[[124 128 128 138]
 [145 121 126 114]
 [156 128 127 122]
 [114 124 120 127]
 [125 133 125 129]]
|
[[124 128]
 [145 121]]

[[132 124 116 139 145]
 [135 129 103 128 142]
 [118 131 133 124 120]]
|
[[132 124]
 [135 129]]

[[105 113 141]
 [149 121 150]]
|
[[105 113]
 [149 121]]

[[126 153 114 137 108]
 [145 142 139 123 105]
 [124 153 112 138 111]
 [140 132 117 129 135]]
|
[[126 153]
 [145 142]]

[[123 112 102 132]
 [117 118 125 137]
 [131 116 140 147]]
|
[[123 112]
 [117 118]]

[[141 134 127 136]
 [124 120 137 111]
 [116 134 117 142]
 [119 138 145 125]
 [119 104 129 136]]
|
[[141 134]
 [124 120]]

[[136 121 135]
 [136 122 126]
 [129 120 140]
 [137 119 152]]
|
[[136 121]
 [136 122]]
---
[[127 128 120 130 127 134 133]
 [129 124 130 131 129 117 106]
 [127 126 135 128 130 130  99]]
|
[[133 134 127 130 120 128 127]
 [106 117 129 131 130 124 129]
 [ 99 130 130 128 135 126 127]]

[[140 132 151 130 144 139]
 [117 143 129 125 124 128]
 [121 126 140 140 132 124]]
|
[[139 144 130 151 132 140]
 [128 124 125 129 143 117]
 [124 132 140 140 126 121]]

[[126 147 131 138 135 139 130 120 122 125 122]
 [135 150 129 123 128 128 134 126 132 127 119]
 [130 123 130 110 124 129 126 130 125 127 125]]
|
[[122 125 122 120 130 139 135 138 131 147 126]
 [119 127 132 126 134 128 128 123 129 150 135]
 [125 127 125 130 126 129 124 110 130 123 130]]

[[143 139 132 138 138 150 135]
 [123 131 133 125 118 122 119]
 [127 146 141 120 125 153 132]
 [120 138 113 117 118 143 142]
 [120 124 111 118 128 130 144]
 [145 131 127 147 145 136 143]]
|
[[135 150 138 138 132 139 143]
 [119 122 118 125 133 131 123]
 [132 153 125 120 141 146 127]
 [142 143 118 117 113 138 120]
 [144 130 128 118 111 124 120]
 [143 136 145 147 127 131 145]]

[[124 124 130 126 125 125 124 127 129 129 123 129]
 [125 127 125 125 126 125 125 124 124 125 126 125]
 [129 129 125 131 130 130 134 130 128 128 131 128]
 [134 134 128 128 130 130 128 128 126 124 134 124]
 [126 126 128 124 127 126 123 125 127 127 124 127]
 [130 130 128 128 129 130 129 129 129 128 130 128]
 [130 124 123 132 128 133 137 133 134 128 132 126]
 [109 111 141 150 110 112 140 149 136 151 113 148]]
|
[[129 123 129 129 127 124 125 125 126 130 124 124]
 [125 126 125 124 124 125 125 126 125 125 127 125]
 [128 131 128 128 130 134 130 130 131 125 129 129]
 [124 134 124 126 128 128 130 130 128 128 134 134]
 [127 124 127 127 125 123 126 127 124 128 126 126]
 [128 130 128 129 129 129 130 129 128 128 130 130]
 [126 132 128 134 133 137 133 128 132 123 124 130]
 [148 113 151 136 149 140 112 110 150 141 111 109]]

[[126 132 127 122 134 125 118 119 132 141]
 [118 107 135 132 137 130 120 122 122 135]
 [131 135 140 145 128 131 135 140 123 129]
 [141 115 130 141 134 133 124 134 113 128]
 [130 128 120 130 131 134 134 113 122 135]
 [144 112 129 137 142 124 128 137 105 126]
 [135 132 118 127 125 123 136 119 125 133]]
|
[[141 132 119 118 125 134 122 127 132 126]
 [135 122 122 120 130 137 132 135 107 118]
 [129 123 140 135 131 128 145 140 135 131]
 [128 113 134 124 133 134 141 130 115 141]
 [135 122 113 134 134 131 130 120 128 130]
 [126 105 137 128 124 142 137 129 112 144]
 [133 125 119 136 123 125 127 118 132 135]]

[[133 138 136 104 127]
 [125 140 121 122 129]]
|
[[127 104 136 138 133]
 [129 122 121 140 125]]
---
[[153 126 141 144 146 142 134 142 125 147]
 [118 127 131 117 121 126 122 139 117 141]
 [131 103 130 120 133 145 115 110 119 145]
 [145 141 129 132 150 136 141 112 138 132]]
|
[[145 141 129 132 150 136 141 112 138 132]
 [118 127 131 117 121 126 122 139 117 141]
 [153 126 141 144 146 142 134 142 125 147]
 [131 103 130 120 133 145 115 110 119 145]]

[[140 123 155 112]
 [127 108 116 143]
 [127 112 110 147]
 [155 128 142 122]
 [133 148 127 125]]
|
[[133 148 127 125]
 [155 128 142 122]
 [140 123 155 112]
 [127 112 110 147]
 [127 108 116 143]]

[[151 151 122 127 120 137 129 129 123 144 127 122 127 126 138]
 [140 143 125 131 135 142 128 131 135 140 116 143 131 130 135]
 [108 109 135 120 129 110 125 118 128 119 136 126 123 124 122]
 [122 122 122 135 134 130 133 131 129 123 131 136 138 136 125]]
|
[[151 151 122 127 120 137 129 129 123 144 127 122 127 126 138]
 [140 143 125 131 135 142 128 131 135 140 116 143 131 130 135]
 [122 122 122 135 134 130 133 131 129 123 131 136 138 136 125]
 [108 109 135 120 129 110 125 118 128 119 136 126 123 124 122]]

[[129 114 117 106]
 [108 122 121 140]]
|
[[108 122 121 140]
 [129 114 117 106]]

[[136 125 142]
 [156 142 116]
 [129 106 142]]
|
[[156 142 116]
 [136 125 142]
 [129 106 142]]

[[120 122 130 121 124 117 135]
 [132 131 129 130 129 133 127]
 [130 129 128 130 129 128 128]
 [122 123 129 124 126 121 134]
 [110 115 134 116 118 103 142]
 [118 119 129 119 123 114 135]
 [122 124 130 124 125 122 133]]
|
[[132 131 129 130 129 133 127]
 [130 129 128 130 129 128 128]
 [122 124 130 124 125 122 133]
 [122 123 129 124 126 121 134]
 [120 122 130 121 124 117 135]
 [118 119 129 119 123 114 135]
 [110 115 134 116 118 103 142]]
